T: a few groups of rows, each row roughly a mix of its group's hidden directions; some rows fit no group
T (83 x 10)
[[  8  -9 -52   1  16  21  47  -7  12 -13]
 [  4  34  27   2 -13 -13 -21 -47  21 -28]
 [-18 -14 -10  -9 -19   3  -9  17  49 -47]
 [-10  13 -40  -3  37  37  -8  36   2  -9]
 [ 41  24  10  23  13  24  15 -38 -24  13]
 [  5 -46 -28  -9  44   7 -25   6  12 -17]
 [-19 -22 -29  11  18  46   3  -7  24 -35]
 [ 31  11   8  -7  26 -34 -47   7 -14  24]
 [-15  17   8  18 -52 -13  47 -10   2  -2]
 [ 33  38  44 -10  -9   2  11  28   8 -22]
 [ 17  -1  16 -17  -5 -33 -11  29 -35  43]
 [-35 -23 -41  19   8   9   5 -38 -21  12]
 [ 19  20 -19  -6  31 -39 -23 -14  -8  40]
 [ 16 -34  16 -33   2  31 -25  16  17  34]
 [-28 -30  31  12 -46  18   1   8  11 -27]
 [-36 -25  41  -2  -7  17 -13  16   1 -41]
 [-12  54 -17  20  23 -11  15  32 -17   9]
 [ 36 -19  10 -20 -15 -20 -37  25  36   5]
 [  6  -4  -5  48 -11 -16 -12  26  29  40]
 [ 29  -9   1 -13 -31 -39 -39 -22 -11 -17]
 [-11   9 -47  19  29  20  -1  45  -1   0]
 [  5 -41 -12  38 -15 -11   3  27  12  39]
 [ 14  11  12  28 -34 -47 -21 -29  13  -8]
 [-11  40  42 -12 -20  10   8  24  16 -32]
 [ 55  30  28   3  16   1  25  14 -11  -7]
 [ 12  40  54 -14   4   1  -5  14  -8  30]
 [ 48   4 -20  27  -2  22  17 -35 -16 -20]
 [-52 -38 -38  -6   3 -17  -1   9   4  -3]
 [-23  33  -9   2 -18  20  58 -16   0   0]
 [-35  30  34 -13  29  -7  25  30  -6  13]
 [-18 -34   4   1   2  37  19 -36  23 -31]
 [  0  -5   2   6  34  -3  -7 -23 -25  60]
 [-25  -1 -34  16  15   7  40  -2 -25 -38]
 [ 21  35  36 -11  -2  -8  28  39  -7 -23]
 [-18   3   0   9 -19  35 -28 -41  38 -13]
 [-18 -49 -41  14  -6 -16  18 -16  25  -8]
 [ -6  51  21  14  -5 -18  -4 -39  15 -27]
 [-16 -10  18  12 -36 -42 -31 -16   5  31]
 [-32  10  53  -3 -13   4   5  18 -13 -37]
 [-10  48  17  19  -7 -27  13 -36   2 -27]
 [-28 -27 -14 -22   2 -30   2  47  21 -17]
 [ 60   1   5   7  14  -6  -4 -14 -27  36]
 [-60  14   3   7   8  15  11 -23 -28  23]
 [  4 -37 -25  21 -46   3  28  -4  22 -12]
 [  9  46  29 -18  17  40   5  17 -21  -6]
 [ 50   6   4   6   7 -12  15  35 -17 -39]
 [  7  26  37 -35 -10 -16  -1 -42 -16 -20]
 [ -5  35 -47   3  27   3 -15  28 -16 -25]
 [ 39  30  10  15 -37 -38  10   7 -14  15]
 [ 13 -54  12 -16 -32 -14  -1 -33  -9 -13]
 [ 56  18  29   4   4  14 -20 -22  10  23]
 [  3  42  31  15 -10  37  -1 -39  -9   2]
 [-10 -23 -21 -35  21  41   8  -3 -15 -36]
 [ 13  32  26 -13 -21 -38 -16 -37 -11 -19]
 [-19  16 -15  -8  35   9  50   2  -6 -36]
 [-27 -44  31   3  -5  -2 -29  16   5 -36]
 [ -3  54  40  -7   2 -22  19  -5 -11  24]
 [ 15 -45 -38  -9  -6 -36  -3  29  -7  -3]
 [-29 -59 -11   6  -8   5 -28 -12  25   1]
 [ 10 -11   7 -24 -35 -20 -23  40  28 -25]
 [ 41 -48 -26   6  -6  18 -20  14  17  -8]
 [ 21  -5   7 -19  11 -24  11  52  28 -28]
 [  6  17  -3 -22  68  -1 -13   9 -16 -11]
 [ 16  35 -23 -24  21   9 -46  28  -3  -4]
 [ -4  30  16   8 -13  31  13 -10  29 -50]
 [  7  22  47  -6   6  11   1  32 -24 -40]
 [-45 -21 -30   6  28 -15  35  -6  16  11]
 [ -3  -3 -53  18  21   7  -7  48 -11   3]
 [ 19 -46   3 -37 -13  -9   3  14 -36  20]
 [-35 -49  -9  -1  28 -25 -18  -5  10 -21]
 [ 15  32  25  -8   6 -19 -43  -4 -15  41]
 [  9 -20 -36  21 -35 -10  46  -8  17  -8]
 [ 25  -7   5  -5  22 -21  -6   4 -34  56]
 [ 27   7  26 -23  -3 -34   2  50 -16  13]
 [  5 -12 -44   1  17   8 -14  54 -15  18]
 [ -8  -6 -42  19   4 -23  27  25 -42 -13]
 [  7 -64  -9  14 -15  -3 -17  12  19 -25]
 [ 20  -9 -21  20  14   0   7 -34 -47  34]
 [  7  61  -1  -1  -7  -5  33 -13 -14  28]
 [  8  -7  33  22 -29 -38  16  -3   0  42]
 [-38 -29 -18  23  16  21  38 -11 -13  22]
 [-15 -13  24 -22  -3   1  50 -31 -29 -16]
 [  8 -37   0  -1  27 -38 -49   7   2  -2]]
which group is each row in? (one row of each group first)
[ 56  24  28   2  15  -1   4  -1 -21  29] : F
[-14 -18  33  11 -17 -21  13  23  -8 -53] : H
[  4 -19  44   8 -15   2   7  -1  28  51] : L

[-12  25 -27  23  27  33 -21  12  36 -18] : L
[-22  -6   5  20 -59  -6  37 -10  11  -6] : H
[-18 -11  -2  -7   5 -18 -16  -4 -38  59] : F
[ 21  17   5 -44  15  12 -35  32  -6  26] : L
[ 17   1   8 -15 -51  -6 -20  24  21 -39] : F
[  2  -2  36 -27 -11  14 -13 -50  22 -25] : L
[-40  25  31  -1  12  25 -17 -25  14  31] : F
[  8   5  19 -21  11 -18  13  53  32 -27] : F
[-28  -2  -9  -3  19  14  57  -1 -32 -18] : L
